Each named move below is a turn or a mirror, shown by a few rows before and after it. Which moves, in which order, take the first row of each later pair to the second? The first pair is answered.
kini:
[-7.4,-5.8,15.4,4.9,3.4,-3.9,14.8,-7.4,-8.0,12.7,-8.5,-15.8,5.6,6.0,-29.7,-8.8,12.9,11.9,0.6,15.9,0.9,-10.3,19.0,-14.1,23.7,-8.9,-17.2,0.5,15.1,8.1,-3.9,-7.2,-18.7,16.7,-2.1,-3.7,4.6] => [-1.6,-5.4,6.0,13.9,-0.6,-1.5,21.1,-3.2,-0.3,13.7,-4.6,-10.5,-0.4,-4.2,-30.1,-8.6,17.1,13.7,-3.2,15.5,1.1,-18.1,16.6,-5.7,19.9,-9.6,-11.9,-0.3,9.4,2.3,-7.3,0.1,-12.5,21.0,-12.2,-8.9,3.6]
[24.0,-25.5,-23.1,21.6,-26.2,4.8,-10.2,-4.8,23.9,-20.7,-2.0,9.3,-9.5,-16.0,13.5,-12.7,14.1,-2.7,1.4,9.2,-21.0,-1.3,4.8,-2.3,-2.6,21.3,-4.9,-27.4,-12.8,5.3,2.8,8.7,-6.7,6.8,-0.6,10.2,-0.3] => [9.1,-22.0,-0.9,-10.1,-20.3,3.2,-28.3,-12.5,6.5,-20.6,-10.2,0.2,9.6,8.7,17.9,-6.4,-6.1,-8.7,6.9,8.7,-14.1,17.4,4.1,-19.8,4.4,14.5,-23.6,-20.0,1.6,24.0,7.7,-10.4,-23.8,-8.5,25.1,20.9,5.1]
[10.8,3.3,-15.3,1.7,-7.1,5.3,14.0,15.0,8.0,-9.7,-1.5,-1.2,-2.1,-9.8,5.4,7.1,5.7,1.0,-10.5,-4.0,5.4,-2.8,-8.5,15.9,-5.7,6.3,15.2,-10.4,2.5,-2.0,-3.0,12.1,6.6,10.6,-4.3,-0.2,-1.0] => [-2.0,2.8,1.7,-21.8,-0.4,7.6,0.1,8.8,-6.4,-9.3,-4.4,-7.1,8.9,8.4,8.5,9.8,-8.4,-4.2,-4.8,-3.5,10.1,11.3,-9.7,2.9,-0.1,-1.3,-0.6,-4.3,13.9,8.8,0.3,-5.6,-4.9,0.4,12.4,4.8,2.3]
gog:
[-16.8,-7.7,-1.6,-2.0,0.9,-6.7,1.0,7.5,-22.3,1.0,-10.2,-24.3,11.8,10.0,-10.8,-16.3,-1.6,-8.0,-5.9,-12.8,0.7,-6.0,-9.6,-8.6,-11.4,-6.1,-6.4,12.7,-6.7,-6.4,-3.8,-9.3,-7.6,-10.7,17.3,12.4,2.5] => [-12.3,-13.4,-9.5,13.8,6.3,-15.1,5.2,24.1,-11.8,-11.1,-3.4,-15.5,-0.6,2.7,0.5,-14.9,11.3,4.9,-13.0,-5.0,-5.3,-7.8,-8.2,3.8,-20.1,-5.3,0.2,14.3,-5.5,-12.1,0.3,7.1,3.1,5.4,7.2,-1.7,7.1]
[-8.7,-5.1,13.6,7.6,25.6,2.3,-21.6,-1.4,-2.1,13.3,6.8,-12.1,1.1,-0.1,-9.3,-10.5,7.6,9.1,-1.1,5.1,-0.4,6.2,2.6,-7.3,-8.0,-14.0,-18.0,17.1,-5.3,-3.7,-6.7,-2.6,2.1,1.6,0.0,-3.8,-0.8] => [10.6,-11.2,-11.4,0.9,2.8,18.5,-9.9,8.8,2.4,-7.2,8.1,-10.7,4.6,-12.2,-1.6,-5.8,7.3,10.9,-6.0,5.1,3.0,-2.2,-16.3,10.4,-9.0,0.3,16.4,-5.6,-10.8,-8.4,-5.2,-3.8,17.1,22.3,-10.8,7.3,4.1]
[-5.6,-0.6,-1.1,16.8,12.3,5.8,10.7,-5.4,9.0,9.2,-3.7,5.2,-17.3,-10.5,-11.3,-2.7,21.3,8.3,2.5,-7.1,-5.3,-21.4,14.6,-2.7,-13.0,3.6,3.3,6.2,-21.1,-22.3,-0.9,-3.2,11.3,-9.7,-10.6,-6.3,-5.5] => [-6.6,2.8,-3.2,2.3,-2.0,16.1,11.6,-11.0,4.4,7.8,-9.7,1.4,-7.0,-13.6,-14.0,-2.3,13.4,0.2,5.7,-9.3,-0.3,-22.3,8.1,-1.8,-6.3,8.5,11.3,-3.1,-22.9,-20.7,-3.4,-14.4,10.9,-16.2,-7.5,8.3,-7.5]
[15.4,-3.6,14.3,34.8,-6.6,-22.5,6.7,9.9,22.9,7.6,2.6,-21.4,7.7,-1.8,16.2,14.1,-12.2,25.3,-17.8,-19.3,-14.1,5.6,23.7,-21.1,23.5,1.5,-6.4,1.4,11.0,2.9,-6.0,2.1,17.0,-4.0,8.0,-23.4,11.7] => [23.6,-2.5,4.4,17.8,-30.4,-5.6,13.2,4.3,19.3,-1.0,-2.1,-28.1,19.3,-9.4,15.0,17.5,-17.9,17.2,-15.9,-24.4,-4.3,-1.2,11.9,-13.2,28.3,14.3,12.0,-24.1,4.0,7.9,-4.1,-11.6,19.5,-5.2,11.0,-4.8,5.2]
fazef:
[-1.4,1.6,4.4,28.3,24.6,-12.8,-4.2,1.2,0.2,4.3,7.8,6.7,-12.3,2.3,3.0,7.3,12.6,14.9,-1.0,7.2,-16.2,-6.7,6.0,-5.5,-16.1,-3.1,-13.1,22.0,-2.8,-11.5,-13.2,10.3,3.6,3.1,-12.1,-12.3,5.9] => [-4.9,7.6,10.7,24.8,20.2,-9.1,-7.2,-13.1,-5.3,15.3,5.3,1.2,-11.8,4.1,-6.0,6.7,10.1,6.2,1.0,1.8,-15.8,-8.6,12.6,-10.4,-7.6,-6.8,-19.4,22.3,-5.9,-9.5,-20.1,3.0,-2.3,-9.5,-6.6,-7.4,-1.3]
[-10.3,11.9,16.4,22.9,31.5,-27.3,-20.3,10.5,2.0,-0.5,12.4,-0.4,-12.3,17.2,11.7,-3.0,3.8,17.7,-7.7,9.2,-20.6,8.3,5.4,-20.8,-7.9,-19.4,-28.8,28.8,12.1,10.6,8.9,8.5,-6.0,7.6,10.5,-22.4,11.0] => [-4.9,12.0,8.6,41.0,27.5,-24.2,-13.6,9.8,9.9,0.5,14.4,3.2,-22.4,4.5,5.5,-5.0,12.0,20.4,-10.0,8.9,-23.0,-1.6,9.5,-12.9,-9.8,-15.8,-24.8,26.9,2.6,1.4,6.7,20.3,-1.4,9.7,-2.9,-26.2,6.0]
[-4.9,9.4,7.0,9.8,6.4,6.4,11.2,-17.0,-9.0,19.5,-3.6,-5.6,3.7,-3.2,-10.4,-8.7,0.7,-11.5,-0.7,-0.3,-0.5,-10.4,9.0,0.5,7.7,-0.3,-15.3,7.7,-1.4,-5.4,-5.5,-3.1,3.1,-18.3,-3.5,3.0,-7.4] => [-9.3,7.7,11.6,-11.1,13.2,1.6,-2.3,-5.7,-17.2,3.6,-1.8,-6.5,14.6,11.3,6.9,-4.8,-11.2,-7.5,-5.0,1.0,2.9,4.8,1.8,-6.0,6.6,-3.4,-15.2,9.4,12.9,8.4,3.6,-7.0,-3.4,-15.0,7.6,4.6,-1.6]
Pairs:
(two moves a pair)
[-3.3,-0.4,14.1,-29.4,9.7,-8.5,-11.4,27.0,-4.9,-20.4,19.8,-2.8,-4.8,9.6,32.9,-8.9,-13.6,6.3,-12.4,10.3,6.1,25.4,-4.1,-17.1,-10.4,-1.2,-26.9,-6.0,21.9,33.3,12.7,7.1,-4.4,27.8,-4.7,-10.6,30.2] => [4.8,11.2,-1.2,-36.8,-30.0,26.7,1.7,-18.7,-15.1,11.0,0.9,-18.4,0.7,-9.9,-6.5,-17.7,-19.8,-25.0,2.7,-4.6,19.9,2.0,-3.6,-14.4,13.3,17.1,-19.1,-33.2,-12.1,20.8,4.0,-22.0,-5.0,-4.3,-7.9,21.7,8.8] | fazef gog
[6.1,-4.5,-8.9,-4.5,9.0,-6.7,6.9,16.0,1.2,-10.7,4.0,11.0,-13.1,9.5,18.5,10.1,0.7,0.2,-11.7,1.2,-16.3,6.8,-10.4,-1.1,-9.5,-4.6,22.8,-7.0,12.6,-0.5,-4.3,9.6,-11.2,15.9,-10.1,6.6,4.4] => [-0.4,0.1,2.6,-19.9,9.4,-1.7,2.6,7.2,-7.9,-6.7,-2.6,3.8,-2.5,15.9,12.2,9.8,-10.0,-8.9,-6.4,-2.0,-12.4,13.7,-8.0,-10.5,-0.6,-6.2,15.3,-7.4,17.5,10.6,-5.6,-7.9,-19.5,4.2,4.1,17.1,2.2] | kini gog
[-6.1,14.4,25.2,-19.4,8.8,13.7,-7.1,-9.1,-12.5,17.9,16.2,-4.4,13.2,-2.5,-10.7,12.2,0.1,-4.3,9.2,9.4,-30.6,1.0,-13.4,-3.6,9.9,0.1,-10.9,6.0,4.6,6.5,8.8,27.6,-9.1,2.1,28.0,0.7,-24.0] => [6.2,12.6,9.9,-7.4,-2.6,27.1,2.1,-12.7,-11.2,20.6,18.0,-0.6,7.6,-17.7,-19.2,10.2,5.5,-7.3,7.7,12.4,-28.7,-10.6,-15.5,7.4,11.6,8.7,4.2,-7.8,-9.0,-2.8,6.1,28.7,-1.8,5.2,14.9,1.6,-28.6] | kini gog
[-8.4,13.0,9.9,4.3,24.8,-33.7,-37.1,15.9,13.1,6.7,-1.0,-6.3,-20.9,16.2,28.0,26.1,20.7,6.3,-14.2,10.6,-39.7,-7.6,-2.9,8.9,-16.6,-30.0,4.0,29.4,10.6,15.9,16.4,57.9,-20.8,7.9,9.8,5.0,-7.7] => [-16.2,20.9,22.9,-2.5,27.3,-32.9,-42.9,-2.5,4.7,22.6,-9.3,-15.3,-14.0,20.9,13.9,25.1,15.2,-8.0,-3.6,4.7,-36.5,-7.8,8.3,-3.3,-5.2,-32.8,-10.2,33.9,7.9,17.7,12.7,44.5,-31.6,-10.6,20.1,11.7,-16.3] | fazef kini
[4.8,-4.1,-3.2,0.3,3.5,-3.9,3.4,14.2,9.5,-16.9,3.4,4.6,6.6,2.7,8.7,10.4,-2.1,13.3,1.5,4.3,-1.1,3.7,-3.2,1.1,-14.5,1.4,17.3,-0.2,6.6,0.3,2.0,5.5,4.7,11.6,-3.3,-5.3,7.6] => [-0.4,0.6,9.6,6.6,16.0,-12.4,-1.1,8.4,8.4,-9.6,5.6,4.4,4.9,9.2,7.4,8.7,0.1,13.0,4.8,3.1,-2.6,7.8,3.9,-3.7,-15.4,-4.6,0.8,13.7,9.6,2.8,-3.0,6.0,0.9,5.5,1.0,-10.5,4.9] | gog gog
[11.8,5.2,-4.5,-6.2,-15.0,6.8,14.2,-5.0,-13.0,3.8,-0.5,-4.8,4.4,-0.4,-7.5,-3.1,-8.0,-2.4,-1.9,-15.0,7.7,-5.8,-2.8,3.6,6.2,9.9,4.2,-9.5,-2.8,0.4,-2.5,2.0,6.7,-2.6,4.9,10.5,-2.2] => [16.3,5.4,-8.9,-4.4,-16.2,8.0,14.1,0.8,-9.7,-2.9,1.5,-6.0,3.7,-2.1,-4.1,-2.4,-5.3,-1.1,-4.6,-13.3,6.9,-5.6,-5.8,4.4,1.1,11.3,6.8,-10.2,0.3,-1.2,-1.0,6.4,7.6,2.8,0.4,8.1,0.9] | fazef kini
[6.5,11.4,-2.7,10.9,-33.2,30.5,20.9,11.7,1.0,-23.1,-5.3,7.4,-14.0,-25.2,5.8,8.7,-7.4,-2.3,2.8,11.8,0.1,-7.8,10.9,3.0,-3.5,10.5,18.9,-27.9,-21.4,-25.1,-18.4,0.9,18.7,5.7,-4.7,9.1,-15.9] => [-23.6,11.7,38.3,-10.3,1.9,3.3,-5.5,12.7,-18.1,-18.6,-5.1,2.7,0.6,13.0,19.1,10.8,-26.2,1.5,7.9,16.5,-0.9,30.2,21.8,-24.4,-4.4,-12.6,-20.8,5.3,9.1,-1.1,-10.3,-9.0,-3.7,-7.9,21.7,4.7,-10.6] | gog fazef
[-9.7,16.7,25.8,-12.9,13.2,24.6,-4.6,-18.3,-17.4,24.1,2.4,-44.5,20.7,0.4,-18.9,-20.3,-41.0,-6.2,-2.7,2.1,7.2,17.3,6.9,-15.3,22.9,-19.7,-35.6,7.7,-1.3,-9.0,4.0,-29.7,-17.3,-31.7,7.5,9.8,-2.3] => [14.8,12.0,-4.4,-25.7,-19.4,49.2,9.7,-8.0,-9.5,3.8,-1.8,-44.1,26.8,-16.8,-15.3,-15.8,-40.5,-7.0,-10.2,-2.1,14.1,3.8,-14.5,5.7,25.2,0.5,4.2,-26.5,-11.4,-14.9,3.8,-33.0,-3.4,-15.4,-0.3,27.2,4.1] | gog gog
[-11.3,6.8,-6.2,8.5,9.6,14.4,4.5,-5.4,-4.8,20.4,17.8,-8.7,-24.7,15.9,-10.5,-14.5,13.2,-17.1,-6.9,0.6,-1.6,-11.2,4.5,-7.8,8.1,-2.2,-6.7,-5.8,-8.9,-7.2,-11.0,22.6,-4.8,-8.5,-7.5,-1.9,-22.2] => [-12.0,0.1,0.7,-17.6,18.6,3.0,-3.7,14.4,-14.0,-1.8,22.0,-7.5,-8.1,36.0,14.1,-6.5,-2.5,-11.9,-13.1,5.6,0.1,12.1,-7.4,-13.7,-2.1,-5.0,-2.7,-4.2,12.8,9.2,0.6,19.3,-10.9,5.7,9.1,-3.1,-6.9] | fazef fazef
